In the rows, zero is written as 100.
Each named turn below is shown by a few rows before and after it. Which turns, in which order, take the first row of each later pair to the second? The first pair is answered.
q_613 (before => after):
 67  82 102 114  98  95 109 106 116  97  81  93 105  92 109  90 121 100 127  91 120 103  74  91 111  96  89 115 =>  68  84 100 109  95  99 110 103 112  90  75  95 106  91 111  95 120 100 126  88 122  98  76  94 112 106  86 114
 92 100  99 110  95 104  90 107 107 107  92  95 104  95 111  92 103  92 103  96  96 104  80 103  96  90  99 101 =>  96 101  98 104  92 107  91 103 103  96  84  97 105  94 113 101 102  93 103  94  99  96  81 106  94 105  97 100
 82  91  93 131 125  79  84 104 109 123 115  98  88 101 103  78 103 100 112 108  76 111  86  88 115  70 110  93 =>  78 104 102 113  95 116  95 131 111 108  95  94 107 106 124  99  96  86 111  82  82 125  79 109  92  56  98  98
q_860 (before => after):
 97  97 103  95  77 108 110 109 118 111 109  92 108  90 105  91 103 103  97  99 104 111 105  87  98  89 100 103 => 111  99  99  90  82 107 115 104 115 114 111 104 102  98  99  88 101 112  96 107 106 109 113  86  97 103 105  98
100 113 103 100  92 108 113 117  98 111  89 111 107 107 101 103  91 104 101  92  93 114  92 107  94  91 107  93 => 107 108  97 107 107  95 112 103  95 120  97 118  99 108  92  95  92 112 102 104  91 108  95  98 103 100 114  89
110  82 119 101 108  82  98 102 114 112 119  97  92  94  99  89 107  95  94 108 105  77 118  92  94  96 104  96 => 102  85 128  95  93  96 100 115 118 105 112  89 103  92 109  97 105  85  94  93 108  81 111 100  86  85  96 101
q_720 (before => after):
106 112  85 108 126 104 107  92  87 103  99 113  86 114  94 111 104  92 111 113  75 114  85  88 109 106 110  94 => 107 119  92  94 107 125 114 105  86  91  87 112  97 117 106 124 100  88 109 100  84 118  85 101  95 103 101  97
 98  98 104 109 105  89  86 100  99 106 108  92  98  96  93  98  96  98 100 104  99  98 102 102 110 104 111  99 =>  94 101 104 108  98  99  87 108 100  99  96  90 103  96 101 108  95  91 105  96  95  99  93 109 106 105 106  98
101 105  95  82 106 117 129  98  85  92 103  77 123 102 103  83  88 109  80  97 101 115 105  92  89 120 117 101 =>  99 100  89  94 122 101 122  90  85 101 109  79 115  98  94  74  91 111  81 108  94 112 102  84 101 122 123  97
116  79  93  81 126  95 110  99  95 117 108 103  74  91  66  77 123 124  75 118  85 114 123  96 112 116 120 113 =>  89  83  81 108 136 102 100 116  89 108  76 103  76  86  81  96 120  93  98 100  54 109  83 105 124 122 117 104
Then:
Each pair is two turns apart.
 93 105  90 104 101 100  87  98  89 119  95 105  98  99  93  95  98  88 108  81  94  88  84 105 111 110 101  93 =>  97 110  98  88  84 113  95 107  93 115  96 102 107 103  99  97  96  88 101  72 106  97  92 112  97 100  96  97 => q_613 q_720
 99  97 107  88  81  98 106  96 104  76 103  88 117  96 111 106 105 104  85  95 127  92 111  95  90 111  91 103 =>  87  87 107 103  92  79  93  88 106  83 110  80 113  86 105  97 110 101  89 102 118  88 104  85 104 105  92 106 => q_860 q_860
 88 112  91 103 109 106  95 124 109  82  84  97 110 104 107 118 103  89 110  69  85  95  85 112  97  97  93  90 => 112 109  80 106 134  91  99 105 104  99 101 119  90 117  88  99 102 110 107  93  84  92 102 101 105 116 111  82 => q_860 q_613
148  92  99 103  93 110 101  89 105  99 109 128  91 129  79  84 106 119 100  97  90 112 139  88  71 105 133  91 => 120 100  87 128 100 124  91 112  98  87  71 125  97 124  98 108 102  85 127  73  60 107  99 101  77 111 129  82 => q_720 q_720
 96 110  93 110 105  86 102 109 106 106  93  88  93  93 110 116  86  92  97  95  88  99  95 100 108  78 101 103 => 109 114  94  91  93  94 105 102 101  91  85  90  95  94 112 126  85 101  91  95 104  89 107 103 101  97  94 106 => q_720 q_613
113 102  83 105 111  92  95 102 112 108 116 122 101 106  99  89 104 101  92 107 112 114 106  87 101  88 104 104 => 112 103  83 105 111  94  96 105 111 107 116 124 101 108 101  91 102 100  93 106 111 117 103  88 100  86 103 104 => q_613 q_860
121 103 107 103  86 103 123 104 100 127  89 119  98  99  86  91  90 110  98  99 134 134 102 101 108  93 115 121 => 122  99  99 112 101  90 116  92  95 129  90 122  88  95  78  87  92 113 102 107 127 122 101  94 120 108 120 117 => q_613 q_720
105  95 100  99 108 100  95  98 100 117 115 106 100 108  88  86  94 109  96 114  99 111 119  89  97  84 114 100 => 108  97 100  98 108 104  99 100  99 118 113 109 100 112  90  87  93 108  97 112  98 113 118  91  94  85 115  99 => q_613 q_860
 95 104  81  90 102  88  95  74 100  98 104  92 101 110  83  95 111 102  91 106 133 101  92  95  91  99  64  84 =>  96 106  82  85  96  95 100  79 102  94 100  90 105 110  86  97 110  99  91  99 135 103  90 100  87  97  63  85 => q_860 q_860
119  95  82 114 131  80  96  80  83 116 107 116  74 111  84  96  94 111 108 120  85  92 102  84 115 121 114  89 =>  96 103 104 110 101 112 108 127 101 125 107  99 100 115 105  99  89  88 109  87  83 136  88 106  87  54 104  99 => q_613 q_860
 96  83 111  86  81  96 105  97  97  83 100  91 111  87 113 109 105 103  76  88 103  86 109  98  93 101  93 112 =>  95  77 106  96  96  78  98  85  99  91 108  90 102  81 106  99 109 106  79  99  98  80 109  88 106 104  99 110 => q_860 q_860
 93  82 110  84 107  95 116  63  92  96 125  71  78  89 100  76 106 125 103 108 138  73 101  84 123 118 100 134 =>  69  96 104  94  94 124 113  94  87  75  82  69  94  85 127 109 101  93 122  75 119  75  64 105 117 120  88 130 => q_720 q_720
 86  89  93 110 121  83  94  89  93 112 113 102 101 103  87  90 102  96 105 108  95 105  96 100 107 101 106  89 =>  81  97  92 105 107 102  95 100  87  92  88 101 109 102  99 110  99  85 111  93  93  98  84 114 101 114  95  89 => q_720 q_613
111  82  93  99  95 104  94  83  89 113  98 125 103 100 116  90  94  64 112 105  87  98  95 106  98 120 109 108 => 110  83 103  86  78 113  98  89  93 107  98 116 113  99 123  94  95  62 106  97  97 104  98 112  89 108 101 115 => q_860 q_720
 95 102 105 100  95 112  98 109  96  93  86 100 106 102 109 110 101  94 109  89 101 102  90 101  95  95  97  98 => 111  99 109  87  93 105 100  94  96  95 100 102 102 103  98 100 103 112  97 103 116  98 110  93  92 102  99 100 => q_720 q_613
 64  84 118  98 104  77  89  88 107  92 114  78  95  70  85  90 114 108  94 114 132 112 101 108 114 108  98 102 =>  96  94 111  80 103  94 106  84 101  88 111 102  88  90  80  96 106 125  86 119 141 114 118 115 102 134 105  97 => q_860 q_860
 74  86 102  82  85 104 101  93 107 113  94 107 108  88 100 106  99 108  91  69  87  95 105 129  95  74 101  89 =>  76  79  97  93 102  86  95  83 108 124 105 110  98  86  90  94 103 114  92  82  84  90 107 119 107  76 109  86 => q_720 q_720
 80 103 129 102 100  78 101  97  81 109 103  83 106  86 106 120 106  87 103  88  73  87  80  77  89 104  97 107 => 116 108 129  77  96  87 119  87  79 111 117 101  98 103  93 115 102 113  88  99  93  90 111  77  77 119 104 107 => q_860 q_720
 96 106  98 110 102 113  97 110  92  94  79 102 113 102 107 110  97  84 111  89  90  96  84 104 102 106  92  96 => 109 108 102  91  89 118 103 101  91  86  82 103 114 104 104 111  97  97  99  92 107  91  99 105  94 116  88 101 => q_613 q_720
121 103  93  93 100  89 107 110 107 108 121 103 115 100  95  90 111 113  73  86 107  95 108  93 102  79 102 112 => 106 106  89 106 102  93 104 125 107 108 107 101 119  98 104  97 108  96  85  75  89 100  89  99 103  70 102 108 => q_720 q_613
102 106 114  87  82 106 101 107 111  93 107  86 106  94 103 101  96 100  85  98 100 104 113 111  96  89  92 107 =>  90  99 101 116 109  86  88 101 107 101 104  88  96  87  99  95  99  90  98 106  77  96  96 102 117  94 100 100 => q_720 q_720
 90  99 110  96  97  98  99  95  99  91 104  85 112 112 102  96 112 101  95  89  98 114  96 102  85  81  89 105 =>  93 101 111  93  93 100 101  92  99  88 104  86 112 114 101  96 110 105  92  90 101 112  99 103  84  85  88 105 => q_720 q_613
